(in the rows, 128 means zero)
Each path below is one point turned by a fixed rotation once a step. After each direction that follows a path, write how fast that rotation turns it, in degrees per step (0 if it stays still).
Each turn is a multiple of 5 degrees from 10 to 175, or 0.
Each row of a path follows its step; steps can be skipped.
Path 1:
step 0: [119 126 124 126 133 130 120 123 127 139 128 135 130 132 136 123 124 138
 129 127 125 128 127 125 126 138 139 118 134 140 121 125 131 117 133 121
 124 139 130 130 123 123 118 126 116 127 124]
step 1: [135 134 132 124 133 131 121 137 126 117 121 128 136 127 114 120 132 122
 125 135 122 130 128 129 128 124 132 110 130 134 120 127 131 146 133 127
 126 128 124 127 130 123 125 124 127 129 126]
step 2: [144 134 123 133 141 131 133 129 130 135 127 127 125 129 121 133 128 126
 133 127 127 126 139 140 128 124 116 134 123 130 131 127 132 129 121 125
 142 131 122 129 123 115 135 137 125 133 128]
step 3: [129 117 133 128 137 116 131 126 123 130 132 127 134 129 122 125 122 119
 133 123 131 129 111 134 118 138 127 138 128 127 127 127 126 119 135 135
 137 126 132 135 134 132 132 138 127 120 131]
step 4: [136 111 125 130 127 126 127 114 136 124 134 131 134 124 137 125 136 131
 127 131 133 134 134 119 122 140 128 122 127 133 127 128 124 132 130 134
 115 135 131 124 127 127 135 129 140 128 122]
step 5: [130 139 130 133 115 128 138 117 131 125 124 133 135 130 127 134 133 140
 127 123 126 129 126 141 123 124 127 114 132 126 120 128 130 131 127 125
 122 137 125 122 125 137 125 127 114 123 123]
step 6: [133 129 130 126 140 128 131 134 121 137 117 126 133 122 122 127 126 132
 140 117 125 119 138 122 130 117 139 118 135 129 133 121 134 123 128 126
 126 127 131 129 138 122 122 127 126 122 125]
step 7: [131 132 131 119 144 116 132 132 129 119 127 132 127 126 128 123 119 122
 119 135 124 125 124 128 131 128 118 131 124 135 122 122 129 124 129 122
 126 135 125 132 132 113 140 119 127 125 132]
step 8: [132 126 127 134 134 123 112 127 127 143 134 127 137 134 123 126 121 133
 125 133 130 133 124 136 128 139 133 128 120 131 126 132 126 126 130 134
 132 136 115 132 111 125 130 132 128 131 120]
step 9: [133 129 123 125 129 131 128 131 133 117 130 125 139 129 122 127 142 122
 133 121 128 132 124 127 108 142 132 121 124 128 126 129 138 138 130 126
 138 130 136 128 126 131 119 135 130 128 130]
Directions:
[128 129 126 128 129 125 126 125 132 129 127 127 128 130 127 127 130 128
 123 128 130 128 131 128 129 124 122 128 129 127 126 129 126 131 126 128
 128 129 127 129 128 129 130 127 129 126 127] => 125
[126 129 128 128 129 125 128 126 123 123 128 132 128 129 129 128 126 127
 127 126 125 129 125 128 126 127 127 128 129 125 125 129 130 130 126 130
 130 128 125 126 129 129 126 127 129 129 130] => 170
Path 2:
step 0: [126 129 122 148 123 128 127 130 141 133 128 130 125 127 119 125 134 140
 132 134 130 131 115 133 126 135 125 125 126 122 111 135 121 122 116 132
 124 133 139 121 131 128 131 125 129 132 133]
step 1: [132 122 132 126 127 117 127 126 131 124 137 119 130 113 120 136 131 118
 135 132 127 121 131 134 118 121 140 121 134 121 127 123 123 134 126 116
 126 120 123 120 121 143 127 123 123 138 130]
step 2: [125 114 124 128 128 123 132 140 130 131 134 121 117 131 135 123 121 131
 119 138 117 132 118 126 136 129 123 122 119 131 129 129 119 119 120 131
 128 120 134 133 138 142 125 117 133 126 125]
step 3: [132 144 131 121 134 115 118 119 131 132 126 119 129 124 140 132 130 135
 135 123 120 125 124 127 119 131 135 128 128 113 118 128 124 116 122 113
 129 128 124 139 130 126 123 126 128 129 136]
step 4: [126 126 132 136 118 132 154 123 127 127 131 128 125 124 136 148 121 122
 133 131 128 130 126 124 129 118 126 122 124 121 124 128 122 127 122 132
 129 129 136 128 139 126 117 126 127 131 118]
step 5: [125 132 124 123 133 111 134 119 131 121 132 115 131 130 139 123 122 123
 125 125 129 136 130 126 114 113 123 130 134 134 130 135 133 125 121 133
 134 127 125 128 124 132 141 120 132 123 142]
step 6: [128 123 139 136 124 131 139 129 131 138 131 129 123 123 132 126 148 130
 131 134 122 129 122 120 124 127 133 133 128 138 114 134 130 123 120 134
 123 129 133 133 138 126 122 143 128 123 140]
step 7: [122 132 123 122 126 123 128 123 143 119 139 121 123 123 119 133 129 132
 134 110 140 124 130 119 125 118 133 119 131 128 120 134 132 130 131 124
 115 128 136 123 130 134 132 125 136 139 129]
step 8: [134 118 132 136 122 129 124 134 128 133 134 125 133 127 136 121 136 116
 128 135 122 139 129 129 128 132 127 117 137 129 127 144 121 132 118 125
 137 130 138 118 138 139 134 126 137 134 124]
step 9: [123 117 124 119 123 118 132 116 128 130 125 114 124 121 127 123 132 138
 131 132 126 131 114 132 130 137 135 127 130 126 125 128 135 120 129 116
 116 136 131 132 119 137 127 120 124 136 138]
Directions:
[130 129 133 130 130 131 128 127 129 129 129 129 127 127 128 130 129 129
 129 128 123 128 126 128 127 128 132 129 130 131 128 128 129 129 130 126
 130 133 127 127 125 128 125 126 126 128 130] => 135
Path 3:
step 0: [126 122 125 133 122 129 127 130 129 124 127 135 125 138 131 124 129 134
 137 113 133 121 127 125 132 133 134 125 134 138 123 130 119 133 143 128
 128 132 135 135 129 127 129 116 120 131 132]
step 1: [143 135 123 124 120 129 124 125 140 128 123 128 122 114 129 134 132 123
 125 121 134 127 125 119 126 139 134 123 127 127 122 119 124 132 126 126
 130 133 138 130 124 126 136 125 133 125 131]
step 2: [130 130 129 123 124 122 132 142 119 136 137 120 125 128 124 141 136 124
 114 132 138 130 131 127 131 133 128 131 125 132 123 131 125 127 125 135
 140 123 128 124 125 124 134 122 134 134 122]
step 3: [118 123 128 135 132 126 137 130 115 127 132 129 123 130 123 134 129 134
 129 131 133 122 115 126 129 123 136 128 128 124 118 126 135 128 131 134
 124 122 134 139 138 134 135 121 131 120 124]
step 4: [136 132 131 129 134 125 128 113 135 119 119 128 118 127 124 133 132 128
 134 138 135 114 126 130 131 131 124 133 134 127 123 131 133 123 129 117
 126 125 132 126 130 124 125 119 131 122 123]
step 5: [124 131 123 125 122 117 123 128 124 122 129 125 126 130 133 123 136 126
 127 135 129 128 129 138 123 131 124 127 136 119 142 138 123 135 128 127
 135 126 142 121 123 125 132 121 127 132 118]
step 6: [123 128 119 119 126 127 126 134 120 124 131 125 126 135 136 127 134 128
 136 114 122 120 120 123 123 135 136 132 131 128 125 131 131 138 133 122
 129 128 127 132 134 139 127 125 130 140 128]
step 7: [137 130 131 124 128 135 117 120 137 131 125 121 125 126 123 130 140 139
 136 123 143 120 124 123 122 123 135 131 128 135 125 128 132 136 127 132
 135 131 127 134 125 128 134 134 131 131 135]
step 8: [133 131 126 117 127 129 133 127 128 124 128 128 126 123 124 125 133 131
 107 137 133 130 134 128 129 125 124 131 123 123 128 131 129 131 129 130
 145 128 127 125 134 136 144 126 130 125 132]
step 9: [116 119 124 127 131 128 141 134 115 115 121 130 134 127 135 132 127 131
 136 133 130 128 130 130 141 122 131 135 127 130 116 133 132 128 124 130
 136 130 129 130 129 128 136 121 128 134 129]
Directions:
[131 131 125 126 128 128 127 125 127 130 133 126 130 128 132 128 128 128
 127 125 131 128 126 124 131 128 126 127 126 127 128 128 127 128 128 131
 130 128 127 132 126 129 127 129 128 128 129] => 65
[127 126 127 129 127 127 132 130 125 127 129 129 130 127 128 125 130 128
 131 124 127 126 131 128 129 130 128 126 129 128 125 128 132 128 131 130
 130 128 129 128 129 131 126 130 127 125 126] => 120
[126 128 127 131 130 126 131 132 125 127 126 125 130 124 130 130 130 128
 128 128 128 130 127 127 128 133 127 129 126 128 132 128 129 127 126 126
 129 128 128 130 125 129 128 129 130 132 128] => 100
[127 129 128 129 130 126 128 128 129 128 131 127 129 125 128 128 125 128
 129 127 128 126 124 130 127 129 125 130 130 128 129 126 129 126 127 129
 127 122 128 127 130 126 127 127 130 127 122] => 45
Path 4:
step 0: [126 131 136 129 135 117 117 123 135 118 132 125 118 128 126 130 125 130
 137 135 136 126 147 124 119 135 126 131 122 137 130 132 130 122 135 123
 126 126 134 130 121 134 121 117 118 133 135]
step 1: [148 127 128 128 120 129 119 127 125 139 132 125 130 129 122 137 127 127
 125 130 137 135 132 136 127 126 122 137 119 122 124 129 132 136 127 122
 125 120 131 116 111 135 127 131 118 128 132]
step 2: [123 125 127 122 132 126 123 134 123 135 128 120 129 127 129 122 143 141
 129 124 123 131 136 133 134 136 123 133 131 140 118 121 127 124 126 118
 112 131 121 122 125 136 126 139 127 130 139]
step 3: [128 134 123 124 119 110 131 134 128 138 125 113 117 135 133 125 126 128
 122 134 129 133 126 123 128 123 128 131 130 135 131 131 131 143 124 128
 113 127 128 123 140 132 132 120 123 129 123]
step 4: [123 128 125 128 120 124 123 129 131 119 123 123 134 135 113 135 136 135
 133 128 128 138 126 126 116 116 124 139 124 142 132 129 120 123 127 133
 122 140 130 120 129 117 128 126 129 119 126]
step 5: [130 125 126 141 123 124 123 129 116 136 125 131 129 137 125 121 128 127
 126 136 131 131 122 121 119 128 126 135 128 140 128 127 126 118 122 125
 133 109 140 122 136 123 122 136 135 134 128]
step 6: [119 126 118 127 128 123 137 133 124 113 125 129 127 115 124 124 134 120
 134 133 128 139 126 125 124 124 122 123 126 135 120 130 120 129 127 122
 129 117 128 122 121 137 134 134 126 141 115]
step 7: [122 124 127 130 130 116 120 132 131 123 124 125 129 127 133 124 128 117
 127 134 144 117 134 136 112 124 130 114 123 130 131 138 125 129 130 130
 118 123 125 125 124 124 116 128 126 136 137]
step 8: [140 126 132 126 118 131 134 135 131 117 126 127 131 125 131 128 138 131
 123 135 140 132 140 143 130 125 130 136 116 129 136 132 138 126 128 126
 129 116 127 122 123 130 137 129 135 123 133]
step 9: [128 125 130 121 126 126 120 127 126 132 118 116 129 129 128 128 146 131
 125 126 126 128 128 127 124 141 130 140 120 120 120 137 130 127 133 122
 126 127 122 134 134 128 132 138 133 146 137]
Directions:
[126 126 126 127 129 126 129 132 128 130 129 130 130 125 130 129 131 128
 128 129 128 128 129 125 131 130 129 125 130 127 125 128 124 132 125 128
 128 128 130 127 130 131 127 128 128 129 129] => 95
